One vector is turned by the same rotation once a tick. Each row is the vector after some number of ticks, and that number follows the row.
The counts run from 0 to 262.
[-14 -18 -30 -29  -3   1  16   5  -1   1  10 -37  47   8 -22  41  -4   5
   4  -8 -20 -18   7   4  42  -4 -12 -13  42  -7   0  14  20  -1  18 -28
   7 -23   7  49   6  -6  42  15  -9   3 -16  -5   0  11  40  -2   3] | 189
[ 25  44  25  -2  -6  -9  22 -30  10   9  21 -27   8 -20  17  27   3   2
   6  10  10   0 -41 -29  11 -16  -3  11  37 -27  32 -18 -40 -30 -27 -22
  14 -15  16   2  10  26   9  -8   0  -9  -1   6 -30   3  18   7  17] | 147
[-17  18 -22 -15 -14  16  44 -21 -23 -26   1 -19  22  24   3  12  -8 -18
   5 -13  10 -13  -7 -11  40   4   9   3  28  27 -10   9 -14 -28   7 -24
  12  -5  20  15  25  -2  55  -5  -1  36   6 -11  -8  -8  18  11 -22] | 100
[ -2   9  25  -2   5 -15   2 -19 -20   8  15  -9  -1  40   3 -11 -10   6
  10 -21  36   2  -4 -14  19  29  23 -12  22  39 -12  -5 -31 -36 -29   9
  -4  -4  23  -3  36  -4  26 -22  27  45  40  -4  21 -16   2  -2 -10] | 261
[ -6  -9  28  51   4 -10 -33 -31  -2  29  16 -19  21   4  19   8   4  13
   7 -13  11   2 -14 -31  24 -10  19 -28  39  32  21   1 -24 -16 -22  17
 -28  -7 -18   8  10  26  -4 -15   7  18  -5 -14 -10 -31  28  -6   5] | 170
[  8  -6  -4 -48 -14 -18  31  -3 -23 -10 -12  -7  44  -1 -23  19  -8   5
  26 -15 -22 -21  -2  17  36  -7 -40  -4  23 -15  -4   5  20   6   7 -33
   9 -12   9  35  17   3  41  35 -15   0   0  -2  23   8  26  16 -16] | 187
[-28  16  -8   6  -4  18  -7   2 -21  -6   6 -24  37 -17 -13  18 -19  29
   8 -36 -29  19  15  -8  39 -12 -13  15  -5  -5 -19  11  12 -21  20  29
 -14   6 -27 -12   5  44   3  -1 -24  30  -4 -55 -21  10  11   9 -26] | 135
[  0 -10   2  19 -15   8  10  -3  32   1  33 -35  17  59  -7 -17 -11 -13
  33 -26  11  -2  -2 -21   3   4   9 -29  34  29 -27  25  12  -4 -24  16
 -18  16  29 -17  17   4  23  41 -12 -11   2  -8   9   5   6  25  -9] | 75
[-20 -21 -15 -15   0   3 -34 -32 -33  14   7 -34  24   5  -9  55  10   5
 -19   4   5   3   8  19  21   9 -17  -6  24   8  -8  24  21  14  47  15
 -13  14 -10  20  17  12  -5  11 -22  26  -8   0   4  31  24  -1  -8] | 1
[ -7  27   4 -29 -27 -28  -9 -19 -25  -9  19  16  17  10 -25  42 -11  25
  29 -22  12  16  18  -2  14 -26 -24  -8 -10   6  38  19   6  17 -27   4
 -14 -29  -9  32  21 -11   0  16   8  32  -3 -11  22 -32  26  -9  -9] | 218
[-14  28 -22  35 -58  -8  -6 -19   4  -9  -8  -6  -3   1  24  10 -14 -29
  27 -16 -10 -12   3  -2 -14  18 -16 -10 -14 -31   5  16 -12  30 -17  22
  -9  -8   7   2   9  22  24   2 -29  -1 -14 -50  14  13  35  22 -11] | 109
[  8  -4   0 -11  -3 -13  22 -27  -7 -36  -3 -11   8  19  15  17  12 -19
  17 -16  16   9 -22  16   9 -21 -15   0  52  36   7  16  14 -11 -28   7
 -32  16   3   9  14 -13  -6  34 -19  12   5 -16   2  49 -26  22  31] | 209
[-19  20 -37  36 -50  -2 -12 -16  14  -1  -3  -9   2  -1  21  30 -13 -32
  12  -5 -17 -19  -4   1 -12   7 -18  -8   3 -23  11  19 -10  21   0  28
 -21  -8  12  14   1  19  16   2 -31  -9 -17 -48   3  34  28  17   1] | 110
[  0  22   3 -14  19 -10  17 -15   0 -13   4 -29  11  20  -4  31  16  -9
  15 -14  -1  38  11  -5  18  -5  -3  30  30   1 -18  20  27 -19 -15  25
 -10  41 -23 -28   4  12   9  31 -11  10 -20 -21 -48  52  -6  26 -11] | 48
[-20  37   1   1 -28  -3   5 -11   7   2  -7 -20  -7  16   6  -5 -10 -20
  17 -27   0   3  40 -22  13  33  14 -26 -10 -36 -22  23 -16  -9 -47  -7
   1  -9   4  -9  15  13  38 -23 -12  32  -1 -37  10 -12  38  23 -20] | 105
[  5  17  -6  33  -9   3 -18 -31   2  24  -9  -9   8 -11  21  18  -3 -23
  16  25 -10  -9 -16   3   5 -13  -9 -24 -20 -49   7   3  -6  -4  -8  24
 -18   7   3  -5   6  22   5  -1 -34  -9 -16 -52   2  49  37  23  25] | 113
[ 27  11  11   9   5 -16  -3 -37 -18  29  11 -20  -1 -14  13   0   8   9
  19  20   7   6 -33  12  -4 -24  -5 -44   2 -41  22  -7 -26  -5 -18   9
 -21  -2   1 -28  20  -6 -18  28 -39 -14 -12 -17  10  46  27   5  14] | 116
[-15  26  20   5  -4 -18   7 -28   5  -1  -7   5  19   9  17  12 -17 -30
  12  -7  33  -1 -13 -12   7  13   8   8  10  21   6 -16 -32 -48 -50  14
   1   0  -3   1  10   0  36 -53   3  45  20 -25 -17  18  -4  23   0] | 14
[-10   9  -1  19 -24  -1   3 -35   6   1  -4  11   8  23  45  26 -19 -25
  -3  -5  27 -20  -1  12  19  24   8   7  41  35  18 -13 -18 -27 -36  21
   3  13  11  16  13  -8  30 -37  16  32  16 -21 -16   3   2  19  -5] | 12
[  0  19  11 -13  -3  18  10 -12 -14  13  15 -40  13   4 -46   4  41  -6
  24  -8  -7   4  31   6  -2 -15 -22  -5   1  -5 -15  12   1  -4  30 -11
 -28 -12 -19  -1  26  22  -3   4 -41  43  -6  -2  39  29  26   3  16] | 159
[-15  24  15  12 -22  26   0 -22 -30   1  43 -31  35 -13  -2  12  -2   8
   2  14  41   3   6  13 -11   4   5 -28 -15  -5   4 -22 -21 -17 -25  12
  10  30   1 -38   8  10  -9 -37   2  37  16   8 -12 -32  -1  17 -16] | 38
[ 18   2  22   0   0   6  35  -6  25  10  36 -36  38  21  16  -7  16 -17
  30   3   9 -16  -4   2  15   0  -5   8  36  -5  -2 -45  14 -40 -39   5
  21  20   0 -18   5  23  23  -3  10  -4   4  -5 -23   0   3  26  13] | 235
[  2 -10  17  40 -34  13   4 -19  33  -1  10 -11  31  30 -10  15 -14 -39
  44  -2   5  -3   0 -33  16   1 -18 -15  20  11   3  27  29   6 -17  12
  -4  31  -4  -6  12  20  35  19 -11 -18 -27  -3  -6 -17  27  38 -16] | 78
[ 27  11  -1   9  -5  10  25 -37 -32 -14   9   1  13   6   2   7  -8   9
  20  23  24 -12 -50  18   9 -40 -11 -40  18   8  42   1 -21  -1 -10  -8
 -15   5  34   7  28 -20  -3  40 -18  -6  -2   7  23   4   6  10  20] | 120
[ -6  27   1 -17 -23 -41  -5 -13  22  -2  -5  -2   5   5 -20   4 -14 -12
  19 -23   1  21   5  -3 -29  14   1  -6  20   1   7  -2 -17 -35 -63  19
  -6  -9 -10 -23  18  -3  24 -27  -8  30   8 -27  -9  51 -15  23  -7] | 17
[ 27  16  32 -31 -14 -24   9 -26  -4   8   7  10  14  20 -13  25   3  14
  31  -8  16  31  34  -6  24 -25 -13  -7  14  -8  28  21  21  -4 -54 -17
  -4   5 -35  22  21 -25   9  15  10  24 -23  -7   5   0  18   8   7] | 215
[ 13   4   1 -29  14 -23  -7 -14 -11  36  17 -11  37   9 -35  13   4  11
  35  23  -7   7  -3   7  25 -31 -13 -35 -22 -36   2  -5  35 -14   0   9
   4 -16 -13   7  14 -22  21  18 -17 -11  -5 -17  10  40  41  26  14] | 26
[ -3  41  12 -23  15 -32  -1  -9  -9  -8   4  -7   4  45   7  43  15  -4
  18  -4   7  31  20  -1  16  -9  -2  15  26  -8   2  13  18  22 -36  12
 -22  26   0  -4  17   9  18  56  22  -8 -15 -15 -12  22  24   6 -12] | 51
[  4 -13  14  12 -12   7 -10 -14 -18   2  20 -38   7  20  -3  -7   8  21
  23 -23   8   6   9 -12  27   3 -12 -31   5  10 -28  39   8   9  16   5
 -28 -15   4  14  36  18  -9  38 -20  24   8 -14  54   5  34  -5  11] | 163
[ -1 -25  20  51  -5   3 -26 -28   1  29  15 -18  24  15  28  22  17  13
   0  -2   8  -4   6 -23  29  -8  12 -18  47  32  13   4 -13 -12  -8  10
 -34  14 -21  18  10  15   2 -15   7   6 -31 -23 -16 -28  34   1   7] | 169
[ 11   4  31  -4  -7  10  38  -5  10   2  38 -42  46   5  20  -7   5 -14
  38   0  11 -17 -22  -2  27  -1  -9   3  28  -5 -13 -42  19 -44 -21  17
  26  11  15  -8   7  33  25   0   7  -6  31 -11 -11   0   0  29  12] | 234
[  2   0   1  -2 -26  -5 -38 -22   2   4   4   0  13 -19 -21  68 -35  24
 -27   6   9   8 -28   6 -14   3 -24 -13  18  -6  26  19 -30  28   5  23
  -5  24  22  -2   9  17  -3  27 -25 -10 -11   0  -9  22  -2   2 -28] | 87
[ 26 -20  22 -10  -8  17 -17 -45 -43  19  15 -13   4  24  16  45  -2  16
 -22  15  33   1 -19  21  35  20 -19   5   8  12   1  -2   0   3  37  16
  11  24  11  14  44  -2  -9  20   8  20  22   7  22  17  24  -6  -2] | 254
[ -2  20  22   1   6  18  15 -19 -15 -28   7 -12  27  11   3  17   3 -28
  17 -15   9  16  -3  -2  27  -4 -25  33  -7  -1 -21  10  22 -14 -10  32
  -2  47 -14 -31   2  37  14  22 -18  24  20 -24 -24  43 -15  38  -2] | 46
[-20   7  -8  -7  -3 -12  -3   4 -26   3  41 -41  29   6   5   3   5  37
   8 -18  -8 -27 -26  34  -3  -2   1  -7  31   9  -3 -50 -23 -10  12  45
  -9 -17  24  -4  13  30  -3   7   7   4  39 -34  13   8  -1  -9  -5] | 229
[ 18   3  21  -2   2   6  23 -29  -5 -21 -16  12  30  31  11  17  -6 -24
  28   0  14  15   1   1  36 -24 -24   7  16  16  11  16  28 -14 -35   0
 -12  22  -7  26  17 -22  -1  28   0  19   8 -11  12  34 -15  26  39] | 211
[  3   6  23  -4 -26  -4   3 -18  -7   1  11   1  -6  43   8  -5 -21  -6
  14 -32  35  -6  13   0  16  37  14   0  17  27 -10  -9 -24 -26 -46   9
   6  16  19  -2  39  -4  30 -15  31  32  35  -8  17 -22  -3   4 -16] | 262
[-11  19  14  15  -6 -35 -55 -10   5  12  13   0  19 -12 -34  36 -31  14
  -4   3  11  21 -14 -36 -15  -8 -13 -38  -2  -9  20  31 -23  22 -38  15
 -22   7  10 -11   5  33  -1  11 -11   0 -17   9  -1   1  15  12 -17] | 84
[-29  23 -10  12 -24  22   6 -10 -18 -14  36 -33  20   1  -1  19  -2   4
  -9 -12  30   2   5  30 -33  20   8 -21  23  16   1 -14 -27  -1 -34  25
  -9  27  14 -38   2  15 -19 -14  -5  32   7   2 -21 -11 -24  10 -24] | 40
[ -6  43   4  -8 -18  -1 -18 -19  -8  28  25  -5  -9  12 -23  36 -11  18
  -1  18  16  -8   5  17 -26   2  10  -2 -14 -16  12 -29 -59   6   3   5
  -2 -13  22  18  36   4   7 -18   6   8  15 -22  32   1  25 -21  -3] | 62
[ 15  26  10  -2  -3   0  20 -16  28  18  21 -27   2 -11  32  35 -16   2
 -11  12   4   2 -39 -26  26  -8   5  10  50 -24  30 -12 -29 -26 -26 -13
  19  -9  16  12  15  30  17   1   5 -22 -13  -4 -40   9  20   7  29] | 146
